In the data rows, the value 128 means zero.
Every row has a hidden score. How much higher is the second row's score than the first row's in each pair? 6 means about the same, 12 much higher and 0 much lower.
[166 104 123  94 108  94 112 151]
[146 162 138 137  93 109  99  90] -> 8
[ 85 137 124 120 187 168 183 133]
[ 60 127 128  77 208 157 140 120] -> 5
[137 120 129 142 100 125 110 110]
[188 146 132 149 110 159 154 133] -> 10
[105 156 134 126 189 137 163 114]
[115 131 114 122 153 104 164 161] -> 7
[102 146 177 149 116 147  60  87]
[119 122  91 120 116 133 162 123] -> 9
[199 120  95 136 106 165 185 101]
[ 89 165  79 107 169 206 194  88] -> 5
[115 164 114 134 155 169 187  98]
[ 92 159 140 119 131  84  86 156] -> 9
[131 102 117  74 141 149 123 110]
[148 122 155 144 148 192 137  67] -> 3
[ 91 138 138 128 165 115 144 147]
[136 130 173 149 101 134  89 109] -> 4
[128 131  88 123 140 148 159 121]
[ 88 163 184 158 163 132 110 139] -> 6
[132 173 114 161  94 192 122  46]
[115 127 100 132 135 111 163 149] -> 8
[177 112 152 146  99 113 117 115]
[131 129 147 123 103  94  85 138] -> 8
[151 119 158  92 128 119 102 143]
[102 159 186 162 101  97  36 120] -> 6
[149 119 150 142  88 140 108  95]
[179 118 151 141  81  81  95 166] -> 11
[129 127 171  95 135 121  78 123]
[134  96 108  83 120 172 146  87] -> 2
[124 176 175 205  94 127  72  97]
[133 116 133  69 144 154 120 116] -> 4
[112 116  89 106 128 111 142 145]
[135 114 121 116 122 158 135  98] -> 3
[133 129 169 173  95 124  77 130]
[159 136 133 143  75  97  97 122] -> 11
[140 134 157 121  93  95  73 123]
[103 126 139 113 187 158 156 124] -> 1
[154  53 106  50 143 106 132 167]
[114 117  79 102 168 116 195 151] -> 10
[131 127 183 125 134 145  75 101]
[103 124 121 109 163 116 171 168] -> 10
[100 125 124 122 122 129 108 139]
[ 94 135 116 109 151  98 132 169] -> 10
[162 109 128  83  91  25  90 201]
[107 156 143 161 150 154 159 134] -> 0
[111 140 102 103 132  79 148 165]
[ 97 129 115 107 152 120 121 135] -> 0
[177 112 123 149 120 156 117 105]
[ 97 151 122 119 122  89  94 147] -> 12
[160 114 177 164 129 168 120  97]
[125 122  98 115 116 116 140 123] -> 12
[ 86 154 165 161 139 156  95 108]
[148  65 176 130 143 109  90 155] -> 3
[151 138 172 173 107 150 113 106]
[183 114 152 194  94 170 138  80] -> 3
[137 152 105 176  79  72 119 159]
[ 84 108 127 117 165 124 127 159] -> 0
[ 71 131 101  96 187 129 143 130]
[187 109  85 138  70 114 159 116] -> 9
[101 145 116 128 166  99 130 146]
[ 89 139 173 156 184 131 139 144] -> 2
[114 106  55 105 132 115 164 145]
[167  85 106 113  94  86 121 151] -> 6
[130 144 167 137 136 140  74 101]
[136 127 147 173 121 177  94  80] -> 1
[170  97 159 125 144 159 137 123]
[ 96 135 131 127 168 138 160 140] -> 9
[106 141  87  98 165 105 186 159]
[142 124 144 125 117 162 106  96] -> 0
[ 81 131 103  98 168 118 151 165]
[138 113 142 134 110 132 102 107] -> 3
[156 142 143 143 105 172 122  85]
[144 102  94 112 111 173 163  81] -> 3
[169 151 133 172  76 113 111 105]
[ 76 146 132 106 192 150 155 133] -> 2
[163 119 132 147  97  90 111 152]
[145 144 156 196  89  89  83 140] -> 6
[ 67  92 146 162 193 185 142 148]
[ 78 124 120 121 200 193 177 107] -> 11
[168 138  64 146  73 189 165  65]
[152 107 121  82 107  70  93 176] -> 10
[169 117 121 151  92 118 131 134]
[153  95 133 100 123 157 125 109] -> 2
[133 111  67 119 146 121 201 140]
[134 172 103 168  92 102 144 133] -> 11
[147 138 142 139 100 148  85 112]
[121 146  94 104 138  83 163 166] -> 12
[117 145 143 176 139 108 123 160]
[126 104 111 123 124 141 132 117] -> 2
[126 120  91 127 131  73 157 177]
[176  90  99  93 128 125 148 158] -> 2
[163 103 131 190  80 113 111 137]
[161 112 140 125 101 119 115 129] -> 8
[160 103 133  92 127  85 110 151]
[168  75 134  96 134  99 130 138] -> 3
[133 160  81 106 117 118 176 105]
[143 132 143  97 125 152 106 100] -> 0
[179 120 146 155 114 124 128 142]
[ 92 138 107  62 174 121 147 156] -> 8
[120 153 118 155 113 194 130  74]
[123 119 167 126 120 122  65 128] -> 6
[155  92 106  71  98  79  99 163]
[149  97 146 111 107  86 100 155] -> 4
[151 145  96 176  74 103 136 130]
[ 80 143 121  99 192 194 163 112] -> 0
[ 51 146 134  87 193 132 132 134]
[159 121 163 104  86  58  59 153] -> 11
[145  64 113 111 130 186 152  97]
[117  84 126  87 124 126 107 126] -> 11
[ 81 134 113 101 185 131 153 147]
[112 110 118 123 121 111 133 150] -> 5
[152 169 128 179  74 122 105 105]
[101 139 127 127 144 160 142 108] -> 1
[166  75  86 101 116  93 153 136]
[110 180 124 178 136 163 149  98] -> 8
[110 132 104 113 155 114 151 138]
[121 118  73  85 106 113 138 129] -> 6
[148 105 143  79 126 137 118 127]
[134 126 112 142  99 138 105 110] -> 5
[123 138 108 140 124 156 149 107]
[164 155 167 211  87 149 105  84] -> 6
[ 98 157 133 156 174 157 156 128]
[108 105  57  89 193 179 227 122] -> 3
[ 87 136 119  84 140  40 100 189]
[ 98 140 147 148 155 108 107 143] -> 0
[ 99 128 112 100 162 106 157 163]
[159 139 159 127 113 134  98 132] -> 5
[121 135  93 124 154 133 197 143]
[163  94 128  88  93  82 103 160] -> 6
[108 168 119 149 144 106 147 149]
[116 130  80 126 152 128 207 149] -> 3
[170  73 211 126 138  46  73 200]
[107 142 137 147 125 118 115 138] -> 7
[151 108 159 143  91 109  85 128]
[125 140  83 146 108 128 163 127] -> 9
[152 135 166 141 105 131  78 138]
[152 118 167 135 134 145 108 129] -> 4
[135 126 155 153  93  97  74 125]
[151  90 136  86 158 180 145 100] -> 1
[133  89 134  83 154 150 115 122]
[140 127 166 146 129 211 119  57] -> 4
[138 153 132 176  87 108 105 129]
[ 75 161 137 140 141  87 102 157] -> 7
[ 65 157 138  95 194 126 126 138]
[162 122 102 156  86 132 138 109] -> 5
[204 124 122 156  92 129 139 138]
[ 95 164 120 125 145  92 127 139] -> 9
[ 83 164 174 139 157 105  97 147]
[102 108  73  84 155 103 181 187] -> 6
